The rows of R fall into 4 groups, which share some directions, and each row is roughly a mix of its group's hidden directions.
R:
[[  7 -19 -19  -5   6 -14  43  18  -1   5]
 [ 25  11 -24   5  20  -2  32  -8 -14 -13]
 [ 10  -4 -25  20  33  17 -11  -2 -25  -1]
 [ 17 -32 -22   3 -15   5  24 -24   4   7]
 [  7  35   7   2  25 -14  15  17 -23  -6]
 [-20   1  -7 -22 -36   6   8  11  28   2]
 [  3 -21  32   1   0  12 -38 -13   0   7]
 [  5  -6   2   0 -39   1  -4 -34  19  -9]
 [-19   4 -13 -21 -30  -5  23  13  26  -3]
 [ 12  -7 -27  22  27  19 -14  -9 -23  -4]
 [ -8  28 -29  -9 -23  28  -9   7   2   2]
 [ 34   5 -12  10  19   3  17 -21 -26  -4]
 [ -9   6  -5 -20 -18 -25  38   9  16  -5]
 [ -2  -8  10 -18 -21 -22  36   9  18   8]
 [ 16  29  18   4 -15 -28  15  15   8 -17]
 [-31   7  12  -6 -25  -5 -14  25  24  -2]
 [ -1   7 -20  -5 -22 -14  25  14  19 -30]
 [  0   0  12  -7 -42  -4  -5 -26  24  -8]
 [ -3   8  35   4   7   8 -39 -12  -6  10]
 [-10  24 -27  14  18  -4   7  23  -2 -27]
 [-12   8  20 -16 -35 -21   6   4  24  -7]
 [ 26   6 -17  18  28   3  10 -14 -27 -10]
 [ 24  32  -1  19   4  10  -7 -10 -30 -10]
 [-16  20   5   1  33   4 -24  24 -19   5]
 [-32   6  13  -4 -23  -3 -18  24  23  -1]
 [-13  12  32 -10 -20  -2 -31 -18  10   7]
 [ 25   4 -16  21  30   7   3 -13 -26 -11]
 [ 17  -2  14  21  29   5 -24 -13 -26   1]
 [ -1   4   6  11 -13  15 -42 -30  -1  -5]
 [-20 -33 -26 -10  11  19  -9 -12   1  16]
 [-14  -4   3 -24 -37  16  -8   1  26  10]
 [ 20 -29 -30  12   7  12  14 -22  -8   2]
 [ 29   4 -17  14  26   3  14 -17 -26  -8]
 [-16 -10   5 -22 -30 -10  21  10  29   2]
 [ 18  32  26  10 -16 -13  18  14   0 -11]
 [ 27 -10  21  17 -33   4  -5 -16  14  -4]
 [ 28  -5 -13  10  32   7   5 -20 -26  -3]
 [ 18   4  -3  25  33   5 -17  -8 -28  -1]
 [-22  -1 -14 -14 -14 -15  19  25  30  -9]
 [  5  17   4 -17  19 -41   3  20   4 -15]
 [-20  17  25   7 -22   7 -35  12   4   2]
 [ 31   3 -20   8  19  -2  28 -16 -20  -7]
 [-12   9 -12 -16 -19 -20  37  15  16  -6]
 [ 26  12 -18  15  28   2   8  -9 -25 -17]
 [  0  43 -32   2  -4  12   8   4 -11  -6]
 [ 21 -29 -10   4 -20   0  26 -25  10   4]
 [  3  42 -26   5   6   9  -9  -2 -20 -12]
 [-22 -27  21 -12 -13   2 -22   2  21  18]
 [ 23  26  26  22 -15   8  21   3 -11  -1]
 [ 34  24  15  16 -14  13   2 -18 -18  -1]
 [-21 -24 -29 -24  13 -17 -12   2  14   0]
 [-20 -18  22 -15 -25  -1  -6   8  31  12]
 [ 32   7 -10  16  23  10   5 -19 -28  -6]
 [ 31  15  -9  19  22   8   7 -14 -26 -13]
 [  7  -1 -12  20   9  23 -36 -23 -13  -8]
 [ -9  -7 -16 -27  18 -37  -6  13  14  -9]
 [-11 -25  21 -24 -22  -4  -5 -10  12  28]
 [ 12  -8 -32  17  30   7  11  16 -19  -8]
 [ 10   5 -29  18  30  11   8  19 -17 -15]
 [  3 -15   4 -14 -27 -17  36   7  20   2]
 [  2  30 -26  12  16  -3   7  17 -10 -28]
 [  4 -35  -3   7 -14  21 -22 -25  11   8]
 [-23  -7 -27 -19  35  -1   3   8 -13   9]
 [  1 -15  -1 -16 -21 -18  41   7  15  10]
 [ -6   4  25  -1 -17   4 -37 -29   6   5]
 [-11 -25  18 -20 -22 -14  17   4  27   6]
 [-13   1  11 -27 -37  -2   7   5  28   6]
 [ 18  -2   1  22  33   6 -19 -11 -29   1]
 [ 14   5  -9  24  34   5 -16  -7 -28  -6]
 [-11  16 -12 -16  38 -19   2  16 -19  -2]
 [ -1  28   0 -13  19 -30  17  25  -6  -9]
 [ -8 -37 -14   1 -10  23 -17 -21  11  11]
 [ 21  30  29  18 -19  -7  11   6  -1 -13]
 [  6 -33  17 -14   1   8  -9 -25  -2  29]
 [ -9  37 -18 -20 -28   7  12   0   9  -2]
 [ 12 -28  10  24  32   2 -19  -4 -17   2]
 [ 24  28 -11  22  15   5   5  -4 -24 -19]
 [-17   3   0 -25 -34  -4  19   8  28   2]
 [ 27  13 -18  13  23  -2  19 -12 -26 -13]
 [  0 -11  39 -14  -4 -17  19  12   7  24]
 [  8 -10  20   7   4  24 -41 -15  -7  11]
 [-19   0 -23 -18  40 -14  -4  10 -12   0]
 [ -1  22 -25  22  17  -4   3  20  -5 -30]
 [ 18  10  -1  20  25  16 -25 -13 -28   3]
 [ 22  28  28  15 -23  -4  19   7  -1  -7]
 [ -4  36   2  -6  17 -20  21  24 -13  -8]
 [  0 -20  -8  11   9  37  -3 -19 -19  21]
 [ -4 -22  23 -15  -7 -31  27   0  17  -1]
 [-25 -30 -30 -15   5  -1 -17  -8  15   2]
 [ 39   8  -1  13   4   7  15 -25 -24   1]
 [-18   1  -5 -22 -37  11   5   7  28   5]
 [ 13  -1 -15  20  35 -17  19   2 -21  -8]
 [-21 -31 -30 -17  19   6 -10  -6   3  11]
 [-15   7 -25 -16 -22  -4  32  13  19  -3]
 [  6 -14 -23   2  25   2  32  24 -14  10]
 [-18 -27 -23 -14  23   7 -25 -10  -7   9]
 [ -9  12  22   1 -25   4 -38 -18  10  -6]
 [ 16 -16 -35  14  22   7  23   5 -15  -3]
 [ 36   9  -6  12  12   8  14 -24 -26  -1]
 [-17  10 -19 -20 -27  -5  26  14  21  -4]
 [-29   4  12 -10 -29  -8  -9  21  25   3]
 [-11  33 -20 -20 -31   8  10   7   9  -2]
 [ 11 -18  11  -7 -24 -21  36   4  18   2]
 [  9  -3   1  19  16  28 -37 -11 -15   6]
 [  2  22 -17   6  -7  36 -30  -1 -11   7]
 [-12   7   6 -26 -40  15  -2   0  21  11]
 [-19 -25  16 -21 -21  -3   1  -1  24  23]
 [ 37   2  -6   7   9   7  21 -26 -22   4]
 [  8  -5 -19  18  22  24 -28 -18 -18  -4]
 [  4  -1  -6  12 -16  22 -35 -31   2 -12]
 [-20 -33 -13 -22  13 -14  11  11  22   1]
 [  1  21 -35  -4   7 -13  36   1  -5  -9]
 [-16 -20 -24 -20  20 -23 -21   0  14  -7]
 [ -8  16 -23  -3  -2 -22  38  17   5 -13]
 [-12 -21 -16   7  12  36  -9 -17 -15  18]
 [-19   6 -12 -21 -32  -1  20  13  26  -2]
 [ 12  33  13   6  24  -7  11  11 -30  -3]
 [-33  -3  16 -11 -22  -4 -22  18  20   7]
 [ 17  -3  -2  20  38 -17   5  -5 -26  -8]
 [ 11 -19 -26  14  30  20  -3  -2 -23   8]
 [-16  12  32 -19 -19 -18   8  20  15   9]
 [  9  -7 -16  17  29  23 -23 -14 -22   5]
 [-15 -38 -18  -8  -8  15 -15 -15  20   9]
 [ -1 -25  -6  10  -5  40   1 -19  -7  21]
 [  7  28   6 -11  12 -34  18  23  -5 -11]
 [  3 -10  -2 -12 -14 -21  43  18  13   3]
 [-18  -4 -27 -19  38 -12  -2   8 -13   4]
 [-15 -34  22 -12 -12   3 -15  -4  21  21]
 [  8  -9 -31  15  33  15   3   7 -24   3]
 [-23 -14  27  -6 -14   7 -34   5  14  14]
 [ -6  16 -39   8 -16   9  -2   0   5 -31]
 [ -3 -19 -15   2  23  31   4 -11 -22  23]]

One row of each group comes first, with its name. Which group is each row after those in?
[-22  29 -13   7   0 -10   5  31  10 -24]
U
[  3  15  12  -1 -30 -28   3  10  26 -21]
N
[ -2  -2  -2  -7 -41   0  -7 -28  23 -13]
K
[-11  15  -6 -16 -33  29 -20  -1  15   8]
L

[  4 -34  -3   9 -13  24 -21 -25   8   9]
N
[-12  -3 -11  25  -1  44  10 -14  -7  12]
N
[-27 -27 -31 -17   8  -3 -18  -5  12   2]
N
[-16 -11  -4 -18 -20 -18  30  13  26  -4]
L
[-24  22  21   9 -18   4 -32  17   4  -3]
U
[-26 -18  -3 -25 -15 -14  14  13  28   9]
U
[  6  36 -32  13  15  -1   8   6 -18 -12]
L
[  5  -6   7  -8 -40 -12  19 -14  26  -9]
K
[-24  -7 -13 -18 -11 -16  19  23  29  -4]
U
